In the rows, 128 means zero.
Each run below is a few steps of one of 6 hidden systems, one row a step.
run 1, Z97, 8 rows:
[[133 126 170 168 115 175 141 107 145 141 150 109 109  98 119 125 166  82
  102  88 164  72]
 [146 120 143  85 158 122  86 120 159 118  94 175 154 118 167 176 142 162
  161 149  75 139]
 [106 113  56 128 100 103 155 142  98 152 119  97 128 149 130 109  63 101
  133 156 157 162]
 [126 162 181 168 148 157 147 116 135 109 184 160 119 138  79 122 156  86
   92 100 141 108]
 [156  85 164  81 125 120  76 137 158 104  68 108 130  95 137 140 124 159
  158 109  90 120]
 [115 129  55 143 121 128 155 125 118 189 114 128 127 129 185 148 116  99
  117 176 178 134]
 [103 157 154 144 168 128 142 112 117  90 201 157 150 169  78 130 113 101
  138 112  89 143]
 [166  78 157 101  71 129 117 147 161 109  68 106 107  97  87  96 114 143
  123  99 139 119]]
run 2, Z513, 8 rows:
[[101 172 181 136 179 169  96 107 126 105 149 190 135 126 109 104 104 105
  119 138 106 148]
 [145 101  88 114  88  80 142 144 138 138 132  52 120 148 113 117 115 201
  147 120 119 133]
 [115 156 152 154 153 175 124 117  83 131 126 168 137  97 172 139 197  86
  111 121 146  91]
 [119 130 147 109 146 120  97 113 178 119 151 112 123 146  89 102  53 175
  148 139  91 168]
 [138 121  76 137  96 107 168 145  75 144 127 107 139 129 167 145 205 144
  129 117 145  95]
 [108 167 198 142 173 183  88 107 141 110 142 169 116 110 108  95 103 109
  109 127 123 135]
 [143  92  86 101 105  74 134 140 139 132 132  60 135 151 130 144 119 191
  166 122  99 133]
 [110 166 132 160 138 183 137 117  83 142 130 183 135 103 169 118 184  99
  102 137 158 105]]
run 3, Z878, 8 rows:
[[108 113 156 116 162 151  96 124 101 100  94 159 151 106 144 149 113  31
  149 117 108 121]
 [116 120  99 149 110 135 149 102 183 177 153  92 107 137 115 113  56 114
  119 152 166 144]
 [161 117 191 130 131 113 131 159 134  78 113 135 106 128  69 138 154  84
   96  81 135 107]
 [113  97 118 107 102 178  98  97 146 152  71 145 142  80 163 104  77 100
  152 146 135 134]
 [134 124 128 150 161  81 135 150 146 142 151  53  93 152 119 172 103  81
  102 118 160 114]
 [131 119 178 123 117 168 129  98 164  96 133 202 148 118  76 110 108  83
  136 110 110 138]
 [138 102 101 122  89 120 124 158 130 156  62  86  92 105 138  99  89 122
  101 144 185 135]
 [123 113 179 142 164 142 111 109 137 114 150  97 133 115 130 173 142  48
  143  84 113  84]]
run 4, Z513 (8 x 22):
[[150 107 112 143  93 126 135 147 144 170  93  66  85 101 150 123 140 134
   95 126 193  97]
 [113 127 160 124 180 138 109 103 135 105 142 169 160 132 139 181 121  49
  154 123  90 125]
 [138 113  75 110  69 113 151 135 151 144 103 144 125 137 107  86  83 183
  128 161 142 171]
 [144 141 147 159 155 109 147 156 106 122 135 112 104 133 126 169 180  66
   82 104 168  91]
 [112  93 154  95 119 156  89 106 144 101  96 140 152 107 110  97  60 105
  173 122  89 150]
 [159 121  73 132 110  94 161 136 165 180 116 123 112 139 167 176 155 159
  106 160 167 123]
 [100 153 153 141 165 140 131 137  76  87 142 179 139 144  97 118 113  45
  114 121 127 144]
 [156  75 127 108  67 117 129 129 183 136 100  80 110 111  95 102  94 167
  139 109 137 126]]
run 5, Z263 (8 x 22):
[[117 178 158 114 172 148  82 138 117 108 106 189 120 126 124  96 102 161
  108 165 116 170]
 [114 122 112 136 131  95 119 153  90 131 143  13 105 137 128 107 104 147
  135 108 133 116]
 [132 173 116 142 138 151 138 101 144 157 170 167 137 129 163 138 189 205
  122 152 120 122]
 [119 145 152  98 159 107  85 161 106  84 106 131 120 145  92  90  68 153
  132 136  95 175]
 [111 150  91 166 123 120 152 141  82 160 164  51 106 137 149 113 154 147
  107 124 167 102]
 [133 162 166 118 163 160  87 100 174 131 145 168 131 116 144 126 145 208
  132 145  93 137]
 [123 125 101 104 127  75 122 180  64  96 105  93 125 157 107  96  95 154
  134 131 113 164]
 [102 182 115 178 155 155 139 105 119 176 190 104 110 132 161 123 149 147
  100 146 161 111]]
run 6, Z878 (8 x 22):
[[ 95 137 114 163 104 183 165  67 151 158 193 152 150 130 121 109 122 105
  141 129 135 121]
 [173 128 158 115 120  92 114 174 154 110  93 100  80 129  90 111 132 191
   89 119 142 135]
 [108 101 120 111 131 152 115 118  76 114  95 157 175 102 175 147 145  61
  172 118 102 112]
 [119 153 107 157 146 126 136 106 182 186 176  87  97 147 136 134  89 156
  107 163 160 138]
 [150 122 170 113 128  99 139 162 104  59 124 158 135 150  59 121 149 112
  121  86 100 135]
 [115 113  92 122  83 182 124 103 125 172  83 147 139  82 184  98 124 132
  139 156 155 124]
 [131 140 150 141 189  83 107 150 133 126 161  43  99 151 129 172 127 127
  116 111 124 109]
 [129 119 133 110 108 149 148  98 155 103 135 225 172 140  94 125 112 108
  154 135  96 156]]
run 7, Z97, 8 rows:
[[149 138 153 143 118 170 143 107 178 139 117 223 126 112 121 140 154 103
   93 141 157 123]
 [119 115 142  95 184  89  74 156 116 101  97  88 127 138 137 154  74 108
  154 133  92 151]
 [122  95  97 152  72 157 179  95 154 168 141 124 135 116 125 126 116  66
  128 122 174 107]
 [141 160 182 115 188 128  99 136 143  90 122 206 130 140 108 155 128 112
  111 142 102 151]
 [122  70 115 110 103 114 111 131 136 138  93  44 120 110 133 122  67  97
  158 111 133 121]
 [131 149 126 156 136 157 163 104 153 152 143 206 134 126 143 165 161  74
   97 148 163 118]
 [117 114 158  91 163 107  81 136 128  83 117 118 141 141 101 129  65 119
  163 119  72 160]
 [144  90 104 145  73 138 166 125 158 167 101 108 106 109 126 127 117  77
  103 126 193 109]]
run 8, Z218, 8 rows:
[[ 96 141  53 128 124 128 136 132  71 163 110 139 147 131 189 116 110 123
  139 179 147 153]
 [136 155 151 163 120 118 160 132 147 116 193 106  98 158  54 101 132 155
   93 102 143 126]
 [131 111 177  95 134 161  77 128 105  90  74 159 150  85 144 115 151 129
  156 107  85 115]
 [131 135  65 133 130 107 133 128 141 190 126  91 115 132 191 156 133 178
  123 172 156 129]
 [106 154 137 147 146 118 159 118 103  92 206 147 151 173  72 123 127 107
  136 105  96 139]
 [143 111 146 101  81 158 106 145 119 110  52 158 119  85 122  65 126 161
  120 125 137 136]
 [134 154 134 146 188 108 101 134 136 161 152  64  98 131 178 177 159 155
  111 136 138 101]
 [ 97 117  99 126 101 149 158  82 118 119 177 160 186 144 116 116 115 119
  185 122  81 141]]
run 9, Z218:
[[113 151  77 124 145 115 150 144  54 125 121 183 160 145 173 156 172 110
  135 154 120 140]
 [110 161 131 152 118 148 130 121 138 141 162 111  99 139  83  54  80 176
   98 141 153 157]
 [152 109 177 111 132 122 104 146 102  81 112 103 134 110 123 138 189 148
  146  74  89  88]
 [113 150  85 128 137 159 118  98 136 179 119 167 145 112 204 137 136 165
  142 183 132 141]
 [123 145 107 135 134  74 154 151 111 107 183  88 125 186  75 119 105 160
  129 120 111 153]
 [123 138 162 128 105 182 121 130  75  95  97 178 140  89 124  76 175 118
  118 103 129 109]
 [141 140 131 122 151 123  90 120 183 169 126  84  99 116 168 142 120 214
  125 155 127 128]
 [102 132  93 130 140 103 159 124  66 105 178 127 175 163 134 154 154 107
  170 109  83 126]]
run 10, Z132, 8 rows:
[[170 120 120 133 108  68 179 163 153 110 138 138 112 171  66 160 144 123
   95 114 146 135]
 [ 77 149 122 130 169 172  98  99  78 132 133 150 164 112 182 123 108  83
  162 147 105 132]
 [159 110 154 135  82 133 136 130 186 135 130  90  88 115  77  88 120 178
  100 105 157 115]
 [129 113 100 110 152  90 137 154  81 114  95 158 155 140 166 192 153  61
  144 136 116 126]
 [113 155 154 137 140 175 102  81 188 151 164 141 119 120 121  88  87 184
  131 150 118 147]
 [142  99 120 135  90  94 173 166  82  93 123 104 128 144  86 130 157  75
  119  82 142 107]
 [112 145 122 115 161 167  81 110 135 163  87 160 130  93 204 134 114 133
  134 176 132 137]
 [157 114 154 133 117  90 152 131 185 110 174  93 109 163  52 140 117 148
  119  93 119 125]]
run 11, Z263, 8 rows:
[[169 107 135 120  92  81 155 150 167 107 143  98 108 157  60 125 132 183
  119 102 119 133]
 [107 171 114 140 154 159 116 139  57 135 101 176 134 108 187 119 168 111
  107 157 150 125]
 [122 108 146 122 139 124  97 104 192 140 152  62 113 130 107 119  51 149
  153 123 110 138]
 [150 142 104 131 114  96 172 156  78 108 140 153 143 152 129 148 217 159
  117 114 121 114]
 [ 90 156 143 131 151 181  87 104 133 141 116 154 120 108 139  78  56 117
  123 164 138 160]
 [158 106 137 128 127  73 132 157 135 115 144  39 104 145 106 157 154 153
  126  87 124  96]
 [106 161  97 129 121 173 135 102  98 145 128 205 160 114 174 111 161 157
  139 163 122 139]
 [133 127 159 121 159  96 102 150 161 108 128  87  95 153  75 121  48 120
  115 128 125 159]]
run 12, Z132 (8 x 22):
[[ 89 181 142 154 184 155 100 111 134 151 155 129 106 133 134 102  64 113
  106 165 145 155]
 [140  75 138 135  79 125 149 120 133 125 138  55 129 111 110 131 151 105
  150  66 130  78]
 [150 131 121  93 135 128 108 143 126 122  58 210 140 110 168 148 156 148
  124 166 120 149]
 [111 153 133 149 163 108 136 117 163 130 193 108 112 175  76 125  63 125
  118 137 125 160]
 [110 100 122 140  85 169 148 109  77 122 126 116 157  94 148 106 171  83
  154  87 132  82]
 [163 135 154 104 141 119  87 161 167 134  56 148  88 107 136 127 119 169
   89 158 150 146]
 [116 114  94 132 150  83 157 114 147 130 188 106 150 177 112 184  97  92
  160 127 101 139]
 [109 142 152 140  96 204 129  91 104 117 134 178 152  90 129  71 165 139
  137 112 124 111]]

Which system made each of these runs?
run 13 (2 x 22):
[[160  91 154 124  94 127 157  98 195 117 163 129 144 132  84 157 155 137
  149  86 105  99]
 [130 131 115  96 160 115  98 152 109 116  61 193 141 125 161 153 109  99
  128 170 121 165]]
 => Z218
run 14:
[[ 92 173 142 167 156 143 136 121  70 116 203  88 126 144 115  97 156 137
  125  99 120 107]
 [164 101 123  92  81 117 135 118 178 123 114 156 148 126 117 129 151 215
  153 127  93 137]]
 => Z878
run 15 (2 x 22):
[[109 180 122 159 163 129 156 144  59 112 164 174 135 153 132 135 180  96
   99 132 137 126]
 [117 125 151 118  97 167 100 107 161 131 125 110 116 104 100  51  78 188
  139 124 123 144]]
 => Z218
run 16, 2 rows:
[[175 108 155 105  91 131 116 132 203 133  82 145 101 104 107 117 133 191
  108 131 140 132]
 [111 142 104 129 190  90 113 159  71 132 113 101 128 145 181 181 128  75
  127 146 129 130]]
 => Z513
run 17, 2 rows:
[[132 134 122 146 109 174 121 116 152 183  93 136  98  83 170 108 132 129
   92 155 193 113]
 [145  97 148  93 172  90  90 132 161 107 120 104 142 138 143 196 122 131
  169 117  71 125]]
 => Z263
run 18 (2 x 22):
[[ 91 173 141 162 146 189 108  94 125 165 162 110 107 105 149  74 105 146
  108 146 156 125]
 [164  86 133 100 108  67 136 156 146  91 124  83 132 152  84 154 128 152
  154  91  92 126]]
 => Z878
run 19:
[[127 130  67 128 113 125 149 127  95 166 120 130 148 119 202 158 190 155
  139 150 139 107]
 [114 148 153 119 172 133 106 106 176 116 161 168 134 154  96 131  61 127
  139 152  91 172]]
 => Z263
run 20, 2 rows:
[[164 115 107 138 130  97 162 127 164 159 142 124 130 141 159 212 190 124
  122 127 139  98]
 [107 158 161 106 166 143  88 119 105  85 143 171 155 134 115 100 116 167
  157 130  64 156]]
 => Z132
run 21, 2 rows:
[[144 104 178 101 142  95  99 162 133  72 104 109 114 138  68 122  88 107
  130  97 103 143]
 [114 106  64 128  91 148 163  93 142 173 120 165 158 125 165 141 104  92
  150 164 148 135]]
 => Z132
run 22, 2 rows:
[[131 148 111 118  93 156 119 118 145 149 111 151 120 114 131  67 119 228
  121 159 135 155]
 [134 119 112 120 147  81 127 169  58 105 119  79 136 138 160 165 183 122
  140 102 111 102]]
 => Z878
run 23, 2 rows:
[[ 93 116 122 110 119 187  95  88 126 143  99 159 155  92 162  92  74 109
  166 152 114 145]
 [169 117 101 132 114  58 162 168 148 138 135  79 100 161 107 165 151 158
  100 123 153 122]]
 => Z218
run 24:
[[101  97  87 121 131 142 128 106 102 152 104 129 164 111 193 166 117  52
  165 141 124 116]
 [145 100 137 134 106 121 167  99 205 127 171 153 140 154  71 155 103  94
  135 113 122 133]]
 => Z263
run 25, 2 rows:
[[133  79 104 125  44 162 164  89 164 151 127 125 146 104 117 102 124 126
  154 107 139 109]
 [165 157 157 118 180 100 111 160 150 116 101 184 108 138 137 184 166 133
   87 148 130 136]]
 => Z513
run 26:
[[126 110 151 123 103 109 143 144 111  73 148 113 133 153  44  84  95 118
  137  84 104 142]
 [159 124 167 136 113 164 106 134 157 146  77 126  89  77 146 116 162 131
   85 123 178  94]]
 => Z97
run 27:
[[110 151 106 138 114 167 119 133  55 142  96 138 127  93 186  86 170 148
  119 142 155 115]
 [117 153 174 150 180 136 108  96 185 133 200  97 114 148 101 140 100 137
  127 120 110 125]]
 => Z513
